In the data rows, the value 128 means zero.
Here are some points:
[ 75 168 167  38 148 124 109 146 150 174 147 131 132 139 137  80 110  94
 146 117 143  73 123 109 142 145 121 120  95 114 130 158 219 184 166 127
  99 125  83 120 135 163 163 186 123  99  77 135 156 144]
[115 115 131 179 115 162 137 107 139 105 123 137 131 125 152 112 163 160
 137  97 102 130 143 125  99 144 171 129 171 130 109 126 127 117 106 132
  94 119 112 132 142 135 104 120 125 155 133 134 110 150]
[169  80 123 176  97 132 131 134 120 113 106 152 124  99  87 131 154 153
 168 159 132 128  98 148 105 154 104 124 167  98 140  71  38  73 117  96
 152 118 164 149 128  98 128  96 129 166 154  99 100 135]
[176 131 111 153 100 122 132 126  78  87  99 133 124 107 122 100 144 153
 119 165 169 158 119 133 143 134 123 134 143  90 141 112  70 114 105  98
 144 141 172 152 108 152  93 108 130 157 154 111 116 136]
[127  83 116 116 119 130  93 108 128 133 128 124 151 102  88 158 128 111
 111 117 107 154 104 126 108 143 160 129 135 141 114 124 162 117 134 109
 124 137 124 123 110 130 112 147 129 119 127 100 141 130]
[176  74 120 171 130 135 129 137 102 105  77 169 129  66 119 138 146 144
 138 125 107 123 104 133  58 144 123 174 209 103 155  58  33  95  95 105
 153 126 177 176 106  84 103 118 121 178 164 113  92 151]
[ 67 144 149  25 144  87 104 137  89 171 188  92 109 184 146 107  83  71
 137 105 129  96 126 131 186  87 130 117  43 105 116 153 237 174 164 129
  98 134 106 102 132 183 157 142  91  95 100 151 142  81]
[150 106 141 127 117 128 167 117 116  84 113 150 140 140 114 121 134 128
 126 153 156 151 110 117 131 121  89 109 139 110 105 101  78 135 100 132
 123 176 121 137 120 178 134 137 131 157 141 148 107 142]
[124 141 130 155 132 126 145 141 120 111 129 132 130 109 117 130 140 138
 116 116 117  94  95 162 118 123 153 144  93 157 137 138 137 135 130 159
 117 134 132 155 142 158 119 109 115 133 117 127 117 102]
[159 118 142 106 121 145 144 113 119 173 125 114 136 139 144 122 164 100
 153 106 118 117 151 119 134 133 152 103 109 126 128 170 146 140 136 128
 122 126 110  94 159 110 135 156 122 140 130 116 121  96]
[144 148 147 169 142 139 140 145 102  90 114 173 126 123 111 117 148 140
 118 144 103 119  90 131 115 107 114 132 159 138 105 106 100 114 116 121
 137 153 131 140 109 101 118 115 118 127 141 118 127 160]
[152  89 127 171 153 139 183 100 124 121 113 162 121 114 106 119 138 173
 114 136 135 143 138 154 103 126 118 135 173 136 127 113  79  97 111 128
 138 121 144 142 146 117 114  75 158 162 145 115 120 110]
[ 84 161 154  77 127 127  90 153 158 185 135  92 164 144 117 152  68 122
 100 110 108 105 123 161 216 131 125 113 105 140 125 151 255 160 165 101
 119 121  86  82 138 153 156 146 102 100 117 110 166 107]
[128 160 124 100 119 101 112 127 119 125 149  92 145 161 124 142  94 102
 147 122 143 130 101 130 164 102  97 116  93 139 102 172 125 131 114 117
 140 133 108  90 122 139 148 142 128 137 137 130 123 104]
[157  98 112 150 130 119 171 155  90  84 102 140 123 150 129 129 110 145
 140 126 178 148  92 124 135 112 111 126 133  88 111  97  41  84 130 127
 160 123 149 130 109 113 121 104 146 118 143 145 141 148]
[ 27 191 140   0 111 150  94 150 204 181 165  80 127 168 142 160  88 109
 123  96  65  83 151 177 177  96 175 112  46 142 129 176 255 189 161 141
 101 135  63 107 115 181 172 166 117  87 113 169 173  89]
[187  63 105 191 103 134 159  71 106  76 102 174 141 107 136 142 138 181
 137 147 169 173  87  93  81 105 124 118 198 108 155 109  25  73 103 145
 132 151 153 170 124 100 115 124 112 176 143 104  70 172]
[107 137 156 107 142 131 102 162 176 177 123 117 140 150 110 135  71 140
 124  96 110  80 177 128 126 130 170 162  86 121 116 159 199 140 141 130
  82 135 127 143 147 138 128 144 138 107 111 129 135 118]
Then 16 other points, each followed by its number:
[ 82 160 148  92 121  88 119 155  89 164 146 102 110 149 164 132 108 132
 123 120 163 135 113 112 160 130 123 108  96  94 119 186 180 137 151 133
 133 133 106  89 108 160 115 173 141 114  93 133 131 123] 0
[132 137 114 138 123 136 118 128 161 102 141 190 139 134 126 114 139 122
 128 142 130 134 151 113 140 126 128 129 140 136 150 124 113 146 126 161
 128 142 151 117 168 136 117 135 140 125 106 127 132 124] 1
[132 125 122 181 126 129  95 121 150 122  88 125 134 152 126 138 140 126
 144 129 107 117 138 132 121 139 166 145 135 117 158 121 170 112 139 143
  73  98 150 139 127 111 109 133 129 122 121 142 120 150] 2
[127 126 142 132 130 119 116 127 140 136 146 111 134 115 119 107 146  86
 118 137 128 122 107 117 129 125 119 159 143 134 130 111 125 145 133 144
 152 158 145 115 129 127 119 122 145 114 151 117 122 134] 3
[181 126 135 166 139 142 168 109 108 113 111 162 119 112 118  95 132 125
 157 117 190 147  94  95 114 145  86 116 156  91 131 121  69 116 136  95
 122 144 130 143 105 132 117 121 144 147 137 121 103 148] 4
[ 74 155 133  41 140 151 116 120 198 183 152 120 125 156 144 133 109 137
 122  95  90 125 162 132 170 114 185 105  69 127 122 166 216 128 146 179
 113 117 107 116 149 141 150 140 125 105 125 153 170 122] 5
[148 131 125 144 145 135 134 117 160 129 129 129 103 113 135 132 120 137
 155 125  89 130 162 150 114 141 145 120 108 135 147 120 164 128 149 116
 131 114 136 138 167 111 145 147 133 127 144 120 126 148] 6
[155 103 132 138 127  80 135 120 129  93 123 140 131 131 109  98 137 116
 125 124 184 152  94 148 143 162 102 111 131  93 121 110  41  94 136 131
 151 129 141 145 123 108 111 104 138 126 134  84 112 153] 7
[125 127 134 125 110 144 126 121 138 134 118 128 114 146 116 140 146 131
 127 139 112 114 130 120 118 119 130 140 135 146 148 130 147 107 144 128
 116 102 113 150 111 132 100 119 142 125 108 109 159 151] 8
[ 75 191 148  18 149  93  89 145 157 173 156 107 109 171 129 146  89  90
 125 126 121  93 106 172 183 108 142 138  46 119 117 212 225 165 154 132
  93 147  88  82 113 201 142 130 147  90  90 175 176 123] 9
[122 141 108  74 162 104 140 150 118 149 167  47 135 159 132 130  82  80
 127 124 140 119 135 105 176 132 145  98  86 129 124 195 194 162 144 127
 133 168 133  83 121 145 142 132 132 125 126 130 146 104] 10
[174  66 147 173 149 112 163 104 131  87 116 149 118  98 112 149 155 143
 171 140 128 188  87 120  78 155 114 126 191 133 102  83  31  94  95 110
 139 171 143 143 135 101 130 107 130 124 152 124 115 110] 11
[146 138 140 128 157 126 174 107 109 127 104 142 131  91 123 151 146 113
  87 115 164 110 115 117 116 146 121 124 120 123 136  94 112 125 131 157
 139 139 128 112 116 106 136 141 125 121 150 140 118 115] 12
[ 83 140 110 125 120 160 117 127 147 153 128 108 136 149 136 132 137 151
 132 101  76  99 157 154 126 147 176 116 101 153 157 136 208 148 170 123
  80 133 131 125 158  87 117 121 161 108 124 117 146 155] 13
[155  98 145 157 129 128 137  90 111  72 120 135 125  99 109 111 152 125
 161 135 149 158 114 140  79 136 134 139 166 138 143  93  39  84 105 144
 143 153 153 175  97 100 132  83 153 146 157  96 128 146] 14
[136  78 116 171 139 112 135 133  98 119  86 151 153 108 136 102 145 146
 129 138 142 139 125  97 114 141  96 138 132 116 132  98  50 109  93 124
 141 109 152 172 101 120 137 129 118 160 151  99 107 135] 15
Which three of these numbered points are nearest to each point below, looking only along the 2 directions in which the first points spread most? Their numbers follow each, nearest first.
[ 71 129 144 131 118 186 101 149 184 150 122 108 127 133 131 142 145 148
 125 103  88 119 166 146 127 151 161 116 108 146 139 156 179 138 119 148
 106 100  90 136 130 137 161 109 120 102 125 134 160 157] > 13 6 2
[103 140 108  88 130  99  94 126 148 171 133 104 115 141 119 136 125 118
 127  74 119 103 144 123 141 128 131 118  92 162 132 162 230 149 143 151
  92 141  75 131 147 145 151 139 133 138 117 116 158 122] > 5 13 10
[ 87 153 129  71 137 115  87 128 154 135 157 115 124 132 140 158 114 131
 126 104  95 138 126 144 135 108 150 152  99 116 133 168 205 159 132 162
 108 117 122 120 138 140 144 154 127 130 125 169 153 104] > 5 13 10
[181 108 151 117  96 160 103 143 103 127  91 124 120 146 139  89 136 149
 126 123 140 134 107 144 133 132 106 131 128 120 139  95 116 111 147 117
 140 141 145 123 134 130 136 122 128 148 162 116  75 146] > 12 1 3
[156 116 104 172 138 109 149 115 132 112 109 147 104 143  71 103 163 175
 130 161 128 133 146 113  77 142 112 129 183 112 143  59  52  93  78 144
 135 158 146 153 123  95 124  95 130 147 158  97  89 149] > 14 11 15
[ 77 194 179  34 117 131  88 154 174 226 196  78 131 170 149 138  56  91
 109  59  46  67 134 154 176 112 201 136  32 102 148 211 255 164 166 136
  93 128  83  77 145 189 169 159 101  71  96 144 177 106] > 9 5 10
[135 158 119 103 142  96 123 128 103 146 179 121 102 126 130 137  83  96
 151 116 147 114 115 124 146 109 109 129 112  90 116 156 151 117 122 129
 154 179 119 102 145 143 152 135 113 125 119 138 161 104] > 0 10 3
[ 46 178 144  51 124 144  50 132 221 214 162 100 118 163 129 145  83 125
 123  89  97  69 150 177 154 102 174 136  59 131 164 194 255 214 175 180
  96 137 105  99 161 146 125 142 105  71  80 150 183  80] > 5 9 13
